[[ 99 123 152 116 119 143 130 104 127]
 [139 139 138 136 144 145 151 127 108]
 [142 126 116 133 138 117 130 104 130]
 [147 122 104  99 102 111 142 116 153]
 [101 123 152 113 127 112 103 115 157]
 [127 146 156 147 129 107 125 108 151]
 [114 101 115 129 151 128 108 101 153]
 [135 152 152 147 146 157 152 121 150]
 [116 120 118 148 112 146 101 144 136]]
->
[[ 99 123 152 116 119 143 130 104 127]
 [101 123 152 113 127 112 103 115 157]
 [114 101 115 129 151 128 108 101 153]
 [116 120 118 148 112 146 101 144 136]
 [127 146 156 147 129 107 125 108 151]
 [135 152 152 147 146 157 152 121 150]
 [139 139 138 136 144 145 151 127 108]
 [142 126 116 133 138 117 130 104 130]
 [147 122 104  99 102 111 142 116 153]]

[[132 126 126 129 131 125]
 [106 126 151 127 142 124]
 [127 130 128 137 131 120]
 [129 128 128 132 129 126]
 [126 132 134 139 130 124]
 [113 123 141 126 134 126]
 [131 134 133 133 125 133]
 [134 126 129 133 131 131]
 [119 125 138 126 138 127]
 [124 126 125 134 131 122]]
->
[[106 126 151 127 142 124]
 [113 123 141 126 134 126]
 [119 125 138 126 138 127]
 [124 126 125 134 131 122]
 [126 132 134 139 130 124]
 [127 130 128 137 131 120]
 [129 128 128 132 129 126]
 [131 134 133 133 125 133]
 [132 126 126 129 131 125]
 [134 126 129 133 131 131]]

[[137 118 123 126 151 122 123 110 109 150 137 136 147]
 [112 141 150 150 121 152 146 105 102 119 110 111 119]
 [146 109 121 117 121 118 144 114 109 123 146 148 121]
 [141 136 137 138 131 135 111 119 122 130 140 138 128]]
->
[[112 141 150 150 121 152 146 105 102 119 110 111 119]
 [137 118 123 126 151 122 123 110 109 150 137 136 147]
 [141 136 137 138 131 135 111 119 122 130 140 138 128]
 [146 109 121 117 121 118 144 114 109 123 146 148 121]]

[[120 111]
 [119 111]
 [118 113]
 [116 112]
 [127 136]
 [137 130]
 [121 113]
 [152 115]]
->
[[116 112]
 [118 113]
 [119 111]
 [120 111]
 [121 113]
 [127 136]
 [137 130]
 [152 115]]

[[131 148 115 127 126 107]
 [125 143 114 138 107 120]
 [138 112 139 120 145 144]
 [119 145 127 120 148 113]]
->
[[119 145 127 120 148 113]
 [125 143 114 138 107 120]
 [131 148 115 127 126 107]
 [138 112 139 120 145 144]]

[[139 123 120 119 127 118 132 140 140 128 140 140 128]
 [128 130 128 128 131 128 129 137 137 131 128 128 132]
 [132 124 128 125 120 128 147 128 125 121 132 134 121]
 [106 133 128 131 141 132 143 134 133 139 106 107 141]
 [136 147 151 148 114 148 126 122 124 113 135 134 112]
 [118 131 123 123 127 124 139 146 146 128 119 120 130]]
->
[[106 133 128 131 141 132 143 134 133 139 106 107 141]
 [118 131 123 123 127 124 139 146 146 128 119 120 130]
 [128 130 128 128 131 128 129 137 137 131 128 128 132]
 [132 124 128 125 120 128 147 128 125 121 132 134 121]
 [136 147 151 148 114 148 126 122 124 113 135 134 112]
 [139 123 120 119 127 118 132 140 140 128 140 140 128]]
---
[[130 129 147 121 127 132]
 [129 120 104 113 128 132]]
->
[[127 132 130 129 147 121]
 [128 132 129 120 104 113]]

[[144 153 135 122 107 100 134 149 156 144 108 149]
 [118 132 128 125 140 118 133 134 134 120 122 120]
 [123 153 132 116 119 113 141 143 120 124 107 128]]
->
[[108 149 144 153 135 122 107 100 134 149 156 144]
 [122 120 118 132 128 125 140 118 133 134 134 120]
 [107 128 123 153 132 116 119 113 141 143 120 124]]

[[132 118 129 135 122]
 [101 136 140 123 132]]
->
[[135 122 132 118 129]
 [123 132 101 136 140]]

[[119 119 125 123 120 127 142 130 131 121]
 [143 142 137 140 130 141 142 116 120 134]
 [121 122 128 126 119 134 125 136 150 114]
 [136 135 131 132 134 137 112 125 127 133]
 [124 119 117 116 136 144 113 118 137 134]]
->
[[131 121 119 119 125 123 120 127 142 130]
 [120 134 143 142 137 140 130 141 142 116]
 [150 114 121 122 128 126 119 134 125 136]
 [127 133 136 135 131 132 134 137 112 125]
 [137 134 124 119 117 116 136 144 113 118]]

[[114 129 117 143 125]
 [111 128 116 145 127]
 [121 124 127 144 125]
 [116 123 119 150 124]
 [117 140 120 135 116]
 [128 136 128 131 120]]
->
[[143 125 114 129 117]
 [145 127 111 128 116]
 [144 125 121 124 127]
 [150 124 116 123 119]
 [135 116 117 140 120]
 [131 120 128 136 128]]

[[130 118 131 131 103 131 128 123 124 134 139 148 112]
 [134 130 132 122 129 121 120 122 119 115 129 136 121]
 [136 135 136 120 142 120 119 124 120 115 129 127 131]
 [130 121 125 150  99 151 153 142 151 147 141 118 127]
 [135 132 138 112 141 110 107 114 106 113 130 145 123]]
->
[[148 112 130 118 131 131 103 131 128 123 124 134 139]
 [136 121 134 130 132 122 129 121 120 122 119 115 129]
 [127 131 136 135 136 120 142 120 119 124 120 115 129]
 [118 127 130 121 125 150  99 151 153 142 151 147 141]
 [145 123 135 132 138 112 141 110 107 114 106 113 130]]

[[149 126 126 131 130 122 124]
 [116 152 155 146 155 145 132]
 [129 128 127 128 127 129 129]
 [128 128 128 127 127 129 129]
 [108 130 129 124 125 139 134]
 [129 129 129 127 128 127 127]
 [128 129 129 129 129 128 128]]
->
[[122 124 149 126 126 131 130]
 [145 132 116 152 155 146 155]
 [129 129 129 128 127 128 127]
 [129 129 128 128 128 127 127]
 [139 134 108 130 129 124 125]
 [127 127 129 129 129 127 128]
 [128 128 128 129 129 129 129]]

[[144 150 124 108 133]
 [116 113 136 131 119]
 [131 117 124 122 102]
 [123 142 114 133 110]
 [115 116 130 147 121]
 [138 152 119 113 129]
 [141 127 131 116 137]
 [109 114 128 145 123]
 [118 115 128 150 118]
 [133 128 130 127 140]]
->
[[108 133 144 150 124]
 [131 119 116 113 136]
 [122 102 131 117 124]
 [133 110 123 142 114]
 [147 121 115 116 130]
 [113 129 138 152 119]
 [116 137 141 127 131]
 [145 123 109 114 128]
 [150 118 118 115 128]
 [127 140 133 128 130]]

[[127 128 129]
 [127 129 128]
 [156 149 143]
 [128 128 129]]
->
[[128 129 127]
 [129 128 127]
 [149 143 156]
 [128 129 128]]
---
[[135 119 130]
 [107 141 141]
 [136 111 123]
 [111 143 138]
 [135 113 121]
 [135 119 129]
 [111 142 139]
 [112 143 141]
 [136 120 122]
 [135 118 132]]
->
[[135 130]
 [107 141]
 [136 123]
 [111 138]
 [135 121]
 [135 129]
 [111 139]
 [112 141]
 [136 122]
 [135 132]]

[[109 144 135 113 126 116 107 141 114 142]
 [111 144 135 113 126 117 106 139 116 143]
 [145 120 133 124 132 135 131 116 145 126]
 [138 127 135 138 123 104 101 126 138 148]
 [109 137 125 130 125 108 122 142 114 132]]
->
[[109 135 126 107 114]
 [111 135 126 106 116]
 [145 133 132 131 145]
 [138 135 123 101 138]
 [109 125 125 122 114]]

[[126 129 129 131 129 128 132 123 123 132 130 128 128 137 126 126]
 [126 124 131 132 125 125 129 127 127 128 128 121 130 128 134 129]
 [125 129 129 132 130 128 139 116 113 134 133 130 126 152 123 124]
 [128 128 129 128 129 128 129 127 128 128 128 128 128 128 128 129]
 [118 121 133 127 127 131 129 134 128 121 130 130 133 128 130 133]]
->
[[126 129 129 132 123 130 128 126]
 [126 131 125 129 127 128 130 134]
 [125 129 130 139 113 133 126 123]
 [128 129 129 129 128 128 128 128]
 [118 133 127 129 128 130 133 130]]

[[110 116 100 112 119 151 141]
 [133 101 105 152 111 104 153]
 [146 138 149 141 139 110 118]
 [119 149 143 105 143 151 108]
 [139 134 139 136 135 116 121]
 [112 116 102 112 119 150 139]
 [118 150 144 106 142 152 109]
 [132 107 110 147 112 108 148]]
->
[[110 100 119 141]
 [133 105 111 153]
 [146 149 139 118]
 [119 143 143 108]
 [139 139 135 121]
 [112 102 119 139]
 [118 144 142 109]
 [132 110 112 148]]

[[129 115 127 129]
 [153 126 130 128]
 [127 139 129 127]
 [107 128 126 128]
 [128 134 128 127]
 [129 116 127 129]
 [107 128 126 128]
 [148 126 130 128]
 [128 125 128 129]
 [129 111 127 130]
 [128 135 129 127]
 [108 128 126 128]]
->
[[129 127]
 [153 130]
 [127 129]
 [107 126]
 [128 128]
 [129 127]
 [107 126]
 [148 130]
 [128 128]
 [129 127]
 [128 129]
 [108 126]]

[[127 123 130 133 132 134 130 129 121 131 129 138 134 127 130 129]
 [106 122 131 125 120 118 125 127 126 125 131 125 127 130 124 125]]
->
[[127 130 132 130 121 129 134 130]
 [106 131 120 125 126 131 127 124]]

[[133 119 105 127 109 143 122 123 141 132 140 146]
 [133 121 128 132 116 137 131 122 142 131 131 134]
 [126 137 123 123 127 121 130 125 120 131 127 127]
 [131 125 128 129 119 129 133 120 136 129 128 131]]
->
[[133 105 109 122 141 140]
 [133 128 116 131 142 131]
 [126 123 127 130 120 127]
 [131 128 119 133 136 128]]

[[135 143 121 142 144 141 119 129 132 110 138 119 114 118 112]
 [131 133 132 132 134 132 131 132 136 134 134 133 132 134 130]
 [118 133 128 125 137 125 120 124 150 138 142 135 127 141 118]
 [139 133 135 137 131 137 139 137 125 131 129 132 135 129 139]
 [112 106 127 106 105 106 128 119 119 140 112 130 134 133 135]
 [112 106 127 106 105 106 128 119 120 140 112 131 134 133 135]]
->
[[135 121 144 119 132 138 114 112]
 [131 132 134 131 136 134 132 130]
 [118 128 137 120 150 142 127 118]
 [139 135 131 139 125 129 135 139]
 [112 127 105 128 119 112 134 135]
 [112 127 105 128 120 112 134 135]]

[[118 130 133]
 [113 129 126]
 [123 131 118]
 [134 131 110]
 [142 125 100]
 [130 120 147]
 [129 134 109]
 [108 130 127]
 [127 134 123]
 [126 133 121]]
->
[[118 133]
 [113 126]
 [123 118]
 [134 110]
 [142 100]
 [130 147]
 [129 109]
 [108 127]
 [127 123]
 [126 121]]
